[[-10.64  -2.96  -1.53   0.73   1.53  11.79   6.14  10.80  11.98   6.84
    9.91   5.84]
 [ -9.01   1.34   6.96   3.84   4.93   6.82   0.05  -2.58   3.81  -4.37
   -3.21  19.28]
 [  6.20 -11.46  -1.27  -1.28   5.42  -5.52   1.58   4.44   9.06   6.90
   12.79   2.71]
 [ 25.55  -5.52  -9.30  -3.82  -6.22  -3.74   0.02 -20.22  -7.18  -7.93
   -9.62  -9.46]]
The entry just left of 10.80 -> 6.14
Read off the entry just right of the smallest entry.
A: -7.18
The entry just left of the smallest entry is 0.02
Read off the entry just left of 1.53.
A: 0.73
The minimum: -20.22
Read off the entry just right of 11.98.
A: 6.84
Read off the entry just right of the largest entry.
A: -5.52
The entry just left of -11.46: 6.20
The entry just left of -2.58: 0.05
Read off the largest entry.
A: 25.55
Read off the entry just right of 6.90.
A: 12.79

X =
array([[ 40.0,  -7.9, -25.5, -63.9,  36.9, -28.1, -16.3,  10.7,  -1.4],
       [ -8.4, -45.3,  29.5, -22.6,  29.7, -62.1, -15.5, -12.4,   8.3],
       [  4.4,  38.9,  31.7,  -4.8,  27.2,  -9.6,  -6.1,   4.4, -66.2],
       [ 64.2,  -6.9,   1.5, -44.1,  31.6, -35.2, -11.8, -31.5, -27.3],
       [ 18.9,  34.4,  -2.1, -15.3,  37.8,   5.1, -16.9, -20.9,  -7.0],
       [-23.3,   1.8, -45.8,  -8.9,  40.1,  -0.5,   5.5, -35.2,  19.8],
       [-28.5,  -4.8, -37.9,  50.2, -16.6, -21.5,  42.7,  15.3,  14.6],
       [-41.3,   6.3, -32.6,  48.2, -13.0,  12.6,  30.6,  43.8,  17.1],
       [ 13.7,  14.7,  11.2, -12.7,  17.2, -39.3, -14.1, -44.0,  -2.0],
       [-36.5, -28.7,  24.7,  -5.1, -31.2,  35.8, -27.9, -30.3,  32.1],
       [ -4.1, -16.0, -19.9,  -1.9, -10.4, -16.3, -48.1,  50.4,  23.4],
       [ 18.2,  -4.6,  -4.1, -20.7,  53.4, -25.4, -22.5, -11.0, -16.5],
       [ -8.2,   1.6,  35.6,   6.6,  38.1,  -9.9,  56.7,   7.0,  32.8],
       [-31.8,  30.3,  -2.5,  31.7, -21.2, -22.4,   0.5,   3.7,  21.4]])
Rows and columns are numbered from 0.
The smallest entry? -66.2
The entry at row 1, column 2 is 29.5
The entry in row 2 and column 0 is 4.4
The entry just right of 11.2? -12.7
The entry at row 0, column 1? -7.9
The entry directly below -7.9 is -45.3
The entry in row 0 and column 0? 40.0
The entry at row 0, column 2? -25.5
The entry just right of -39.3 is -14.1
The entry in row 1 and column 0 is -8.4
The entry directly above -16.9? -11.8
The entry at row 2, column 2: 31.7
The entry just left of 5.1 is 37.8
The entry in the bottom-left corner -> -31.8
The bottom-right entry? 21.4
The entry just left of -0.5? 40.1
The entry just right of 53.4 is -25.4
The entry directly above the smallest entry? 8.3
The entry directly below -4.6? 1.6
The top entry of the column that holds the smallest entry? -1.4
The entry directly below -10.4? 53.4
The entry directly below the largest entry is 18.9
The entry directly below 6.3? 14.7
The entry just left of -2.5 -> 30.3
The entry directly below -2.0 is 32.1
The entry directly below 53.4: 38.1
The entry just right of 30.3 is -2.5
The entry just right of the largest entry is -6.9
The entry just left of 17.1 -> 43.8
The entry just left of -39.3 -> 17.2

Read these off the row that follows.
1) Give the entry just right of -66.9.
2) Give the third entry from the right.
3) Give the first entry from the left.
[-50.6  43.3   0.0 -66.9 -56.1]
1) -56.1
2) 0.0
3) -50.6

M =
[[ -9.7  39.0  11.2 -13.0   2.7 -37.4  37.8  79.2 -40.6 -56.5   2.4  55.7]
 [ 21.7 -27.2   0.7  25.0   9.2  49.4 -26.0 -67.5  52.6  68.6   9.5 -44.0]
 [ 21.3 -27.0   0.6  24.6   9.0  48.7 -25.9 -66.9  51.9  67.7   9.3 -43.6]
 [ 21.7 -27.3   0.7  25.0   9.2  49.6 -26.2 -67.8  52.8  68.8   9.5 -44.2]
 [ -9.8  37.7  10.6 -13.0   2.3 -36.7  36.5  76.8 -39.9 -55.3   2.0  54.0]
 [ 21.4 -27.0   0.6  24.6   9.0  48.7 -25.8 -66.8  52.0  67.7   9.3 -43.6]
 [ -9.7  38.6  11.0 -13.0   2.6 -37.1  37.5  78.5 -40.3 -56.1   2.3  55.2]
 [ -9.9  40.0  11.5 -13.2   2.9 -38.1  38.8  81.1 -41.5 -57.7   2.5  57.1]]
Counting starts at 0.
The entry directly below -27.3?
A: 37.7
The bottom-left entry: -9.9
The entry in row 1 and column 0 -> 21.7
The entry in the top-left corner?
A: -9.7
The bottom entry of the column that holds the largest entry -> 81.1
The entry just right of -66.8?
A: 52.0
The entry at row 0, column 2 -> 11.2
The entry directly above -25.8?
A: 36.5
The entry just right of the smallest entry: 52.8
The bottom-right entry -> 57.1
The minimum is -67.8
The entry at row 1, column 1?
A: -27.2
The entry just right of 52.6 -> 68.6
The entry just left of the smallest entry: -26.2
The entry just left of the largest entry?
A: 38.8
The top entry of the column that holds the largest entry: 79.2
The entry just left of -38.1?
A: 2.9
The entry just left of -44.0: 9.5
The entry at row 2, column 0 is 21.3
The entry directly above 11.5: 11.0
The entry directly below 49.6?
A: -36.7
The entry just left of 2.9: -13.2
The entry just left of 11.0?
A: 38.6
The entry directly below 11.2 -> 0.7
The entry at row 0, column 1: 39.0
The top-right entry?
A: 55.7
The entry directly above the smallest entry?
A: -66.9

Questions about the matrix below.
1) Find the entry just right of 20.9.
2) Find the entry just right of 32.9.
3) Find the entry just right of 20.0.
4) Find the entry just right of the smallest entry.
array([[-17.1, -36.3,  17.5,   2.1,  -3.2,  -9.7, -10.0,  12.4, -51.8,
         -3.2,  12.7,  -4.6],
       [ 42.3, -80.7, -47.7,   5.6,   9.5,   2.4,  71.2,   6.1, -79.3,
         -0.8,  39.2, -41.8],
       [  5.9, -14.4,  20.9,  52.8,  11.2, -30.5,  18.4,  50.6,  32.9,
          8.6, -39.8,   0.9],
       [ 51.3, -76.7, -31.5,  -6.1,  11.9, -16.4,  74.7,   0.0, -71.4,
        -20.1,   7.7, -13.9],
       [ 29.0, -67.3, -48.7,  -5.5,  48.4,   2.8,  44.1,   3.1, -84.2,
          1.2,  13.1, -46.5],
       [-39.0, -29.3,  15.1,   7.8,  -6.5,  -7.9,   2.8, -12.2,  49.5,
        -67.1,  38.7, -25.5],
       [  7.0, -14.5, -25.8,  -4.7,  -7.5,   0.0,  20.0,   8.0,  -8.8,
         -9.3,  -2.0,   0.9]])
1) 52.8
2) 8.6
3) 8.0
4) 1.2

data = ((26.4, -26.0, -26.1, -26.3, 26.0, 26.4, -25.4, 26.5, -26.2, 25.6, 25.7), (0.4, -0.4, -0.4, -0.4, 0.4, 0.4, -0.3, 0.4, -0.4, 0.4, 0.4), (6.8, -6.7, -6.7, -6.7, 6.7, 6.8, -6.5, 6.8, -6.7, 6.6, 6.6), (70.4, -69.4, -69.7, -70.1, 69.5, 70.6, -67.8, 70.8, -70.0, 68.3, 68.6), (8.0, -7.8, -7.9, -7.9, 7.9, 8.0, -7.7, 8.0, -7.9, 7.7, 7.8))
What is the minimum? -70.1
What is the entry just left of -0.3? 0.4
What is the entry just right of the centre entry? -6.5
The entry just left of 6.7 is -6.7
What is the largest entry? 70.8

Read these off the row that follows.
1) Read off the 5th entry.
2) Read off the entry just left of 50.4.
3) Read off the 2nd entry from the left.
4) Read off the entry just right of -22.3.
5) Read off the entry just left of 74.5.
6) Read off the entry just right of -34.5.
7) Read off the first entry.
8) Read off the entry just right of the smallest entry.
(27.4, 57.0, 26.6, 50.4, -34.5, -22.7, -47.2, -40.4, -22.3, 74.5)
1) -34.5
2) 26.6
3) 57.0
4) 74.5
5) -22.3
6) -22.7
7) 27.4
8) -40.4
